The rows of X fall into 3 groups, and each row is roughly a mix of its group's hidden directions.
X, 105 rows:
[[ 45  -2  27  30   5 -20 -24  -6 -16   1]
 [  2   4 -37 -17  26  14  30  26  27  -7]
 [ 10   9 -32 -38   4  29  19  -8  30  -9]
 [ -9 -11  -4 -18 -25  35  -3 -47  18   3]
 [ -3 -33 -21  20 -12  14 -20 -47   7   3]
 [ 15  31  14  -3  18   1  11  49  24 -12]
 [-38  18  31 -27 -22   0 -20 -22  -5   8]
 [ 45  16   3  -5  15  30   8  22  28 -10]
 [ -7 -16 -10   3 -14  54   1 -31  21   2]
 [ 14 -30 -33  19   5 -45   0 -18  -7   2]
 [ 26  23   8 -14  16  17   7  36  39  -3]
 [-17  -6  46  22 -29  15 -19 -17 -15   5]
 [  8  -8  26  21   1 -45 -34  13 -17  -8]
 [-31   1 -15 -26 -35  22   1 -34  -4  13]
 [ 16   2 -13  -4   2  54  27  18  22  -4]
 [ 13  23  15  21  38 -14  -5  43   2   2]
 [ 14  -1 -34  -2  26 -26  -2  42  15 -12]
 [ 13   5   2   4  10 -55   9  37 -13   1]
 [ 38 -14   5   4  -7  41   3 -36  15   1]
 [ 27 -12  34  13 -22  30 -14 -33   4  -1]
 [ -6   8 -35 -12  30  -6  21  40  19  -8]
 [-14  -2  -1  19   6 -49   2  25 -35   2]
 [ 17 -10 -38 -13   7  38  19  -1  32  -2]
 [-11 -32 -10   8 -23  -3  -9 -47 -27  10]
 [-14   6  17 -13 -18  55 -17 -20  13  -2]
 [ 18  20  17 -18   1  32  23  40  21  -6]
 [ 38  -2  39  21 -12   8 -21 -28 -10   0]
 [ 48   5 -14  -6  23  24   1  12  31  12]
 [ 13  27  49   9   5  -6 -10  32  16  -2]
 [-20   2  12 -16 -38  18  -8 -44 -13  12]
 [ 26  10   7   4   4  48  14  28  27  -7]
 [  3  -3  34  23 -21 -23 -30 -17 -31   9]
 [  1   9 -39 -21  16  30  37   1  18   6]
 [  0 -15  -3  26  10 -43  -5  15 -41   6]
 [ 21  31  16   3  19  -3  10  50   8 -16]
 [-28   8 -54 -29  -4  -9   8   8   1   9]
 [ 29  -3  17  36   7 -35 -23  11 -23   5]
 [  0  26  34 -10   0  48   3  17  19  -5]
 [ 33   5  22  25   4  18   1  37  30  -3]
 [-31  -2   7   3  -1 -45 -21 -24 -28   7]
 [ 23  12   7  -3   1  49  17  26  28  -6]
 [ 18  -8  37  17 -24   7 -22 -38 -17   7]
 [ -1  -2   6  23  23 -37  -7  29 -39  -3]
 [ -4   0 -26   4  28 -26   9  50  11  -8]
 [  3  11   8 -23 -33  36  11 -19  35  -7]
 [ 19   0  -9  14  36 -20   7  46  13 -13]
 [  0 -31 -33   9  -4 -27   3 -18 -40   6]
 [ -7  39  42 -20   3  21   2  26   4  -4]
 [  0  13  11  -5  10 -58  -7  22 -26  -2]
 [-10 -32 -34   9  -1 -34  -4 -31 -21   4]
 [ 10 -31 -53  -6  -2 -12   9 -26  -9  -3]
 [ 29   4  27  26   2 -13  -2  28 -36 -20]
 [-21  -3  14  -5 -22  37  -4 -42  26  -1]
 [ -3 -21  -8  21   2 -42  -6   5 -45   7]
 [  7  34  34 -16   2  36   1  27  15  -7]
 [-11  -8   4  13   1 -59 -21 -13 -21   6]
 [  0  -3  37  18 -29 -12 -30 -24 -26   8]
 [ 19  22  27  -9  -4  40   4  31  26  -6]
 [ 27  23   2   3  23 -13  11  52  10  -5]
 [  8 -40 -42  23  -7 -13   0 -25   5   7]
 [ 16   3 -10  13  38 -21   7  47  12 -13]
 [-36  12   2  -1  10 -42  -1  38 -13  -4]
 [ -9 -12  18   1 -35  25 -13 -46 -10  11]
 [  3  14  20 -13  -9  46   0 -12  41  -9]
 [  9  16 -19 -32   7  40  17   1  33 -13]
 [ 16 -37 -37  27  -8  21  -3 -22  17   4]
 [-53 -11 -13  -7 -29 -14 -23  -4 -14   8]
 [  1  16  11 -15  -6  61   6  -3  22  -4]
 [ -7  -3 -11 -24 -21  38   8 -35  30  -5]
 [ -9 -31 -19  24 -11   2 -25 -46   2   6]
 [-12 -29 -32 -11 -22   1   1 -44 -18   5]
 [ 13 -41 -44  22  -7  -2  -2 -23   4   3]
 [-24 -10  15  -2 -43  15 -18 -36 -14  11]
 [ 10  -2  32  12 -31   0   0  -2 -42 -30]
 [-19 -10   2  -6 -18  33  -8 -50  21   8]
 [ 18  25  27  -6   0  42   5  24  28  -5]
 [-27  39  36 -32   4  10   4   7 -11  -2]
 [-43   6  26  -7 -23  18   9 -29 -18  12]
 [ 26   4   4  24  29 -27  -5  37 -26   1]
 [ 13   0   7  28  25 -34 -10  27 -35   7]
 [-52  12 -19 -18   3 -24  18  17 -13   8]
 [ 10  -4  13  34  20 -32 -11  21 -38   4]
 [-43 -13   9  -4 -26   7  -9 -44  -5   2]
 [ -7  -7  -2  20  10 -46  -3  21 -41   3]
 [ 28   9  12   3 -29   5  18  10 -34 -38]
 [-16  -4  44  29 -20 -14 -23  -3 -26   7]
 [-10 -11 -16 -23 -31  26   4 -45  14   3]
 [-29 -16  -7 -17 -23  25  -3 -47   8  -4]
 [  6  24  22 -18  -2  52   9  16  20  -6]
 [-28 -17   1  -6 -26  22  -6 -51   5   2]
 [  7 -42 -36  25  -9 -25  -3 -18   0   8]
 [ 12  17   2   9  27 -26   8  52  -8 -10]
 [ 24  30  21  -1  15   0   6  48  18  -8]
 [-15  -8  38  35 -13 -20 -22   1 -29   9]
 [-26   3   3 -18 -37  21  -4 -41 -12  14]
 [ 15 -13 -17   1  -9  57   9 -10  27  -3]
 [-27 -12  -8   2 -13 -17 -31 -47 -15   8]
 [-14 -23 -19 -13 -25  16  -3 -51   5  12]
 [-36  11   1   2   7 -41  -5  39 -14  -2]
 [ 17  26  25  13  20  -8   4  49   1 -15]
 [ 10  34  51  -1   5   3  -8  27  16  -4]
 [ 21  -2 -16  -1  -1  47  28  20  28  -2]
 [ -1  15   6 -17  -8  61   8  -6  23  -2]
 [  0   1 -27   3  29 -18  14  50  15  -8]
 [ 14  12 -12 -22   3  52  15 -13  28  -8]]

One row of each group comes first, with its name. Which group is each row after those in?
[ 21 -36 -41  24  -3  16   8 -15  17   2] : J
[  7  -4  23  11  -2 -49 -33  20 -11 -13] : D
[-21   0  20  20  -8 -33  -6   7 -48 -11] : L

[ 34  -9   3  -1  -7  46   9 -33  18   1] : D
[ -1  -5   3 -10 -46  15  16 -25 -24 -32] : L
[ 17  26  16   6  22 -12   6  53   2 -14] : L
[-14   5  41  12 -20 -20 -21 -22 -33   8] : D
[-17  10  31  13   2 -45 -15   5 -33   3] : D
[ 14 -36 -37  19 -10  24  -5 -28  14   1] : J
[-36  -5   4 -15 -29  44  10 -20  11   4] : D
[  2   0  23  31  22 -33 -17  26 -28   9] : L
[ 39  13   1  15  27 -14   5  45  -4  -2] : L
[-21  -8   5  22  -3 -46  -1  11 -41   1] : L
[-25   3   8 -29 -29  28  -2 -30  30   2] : L
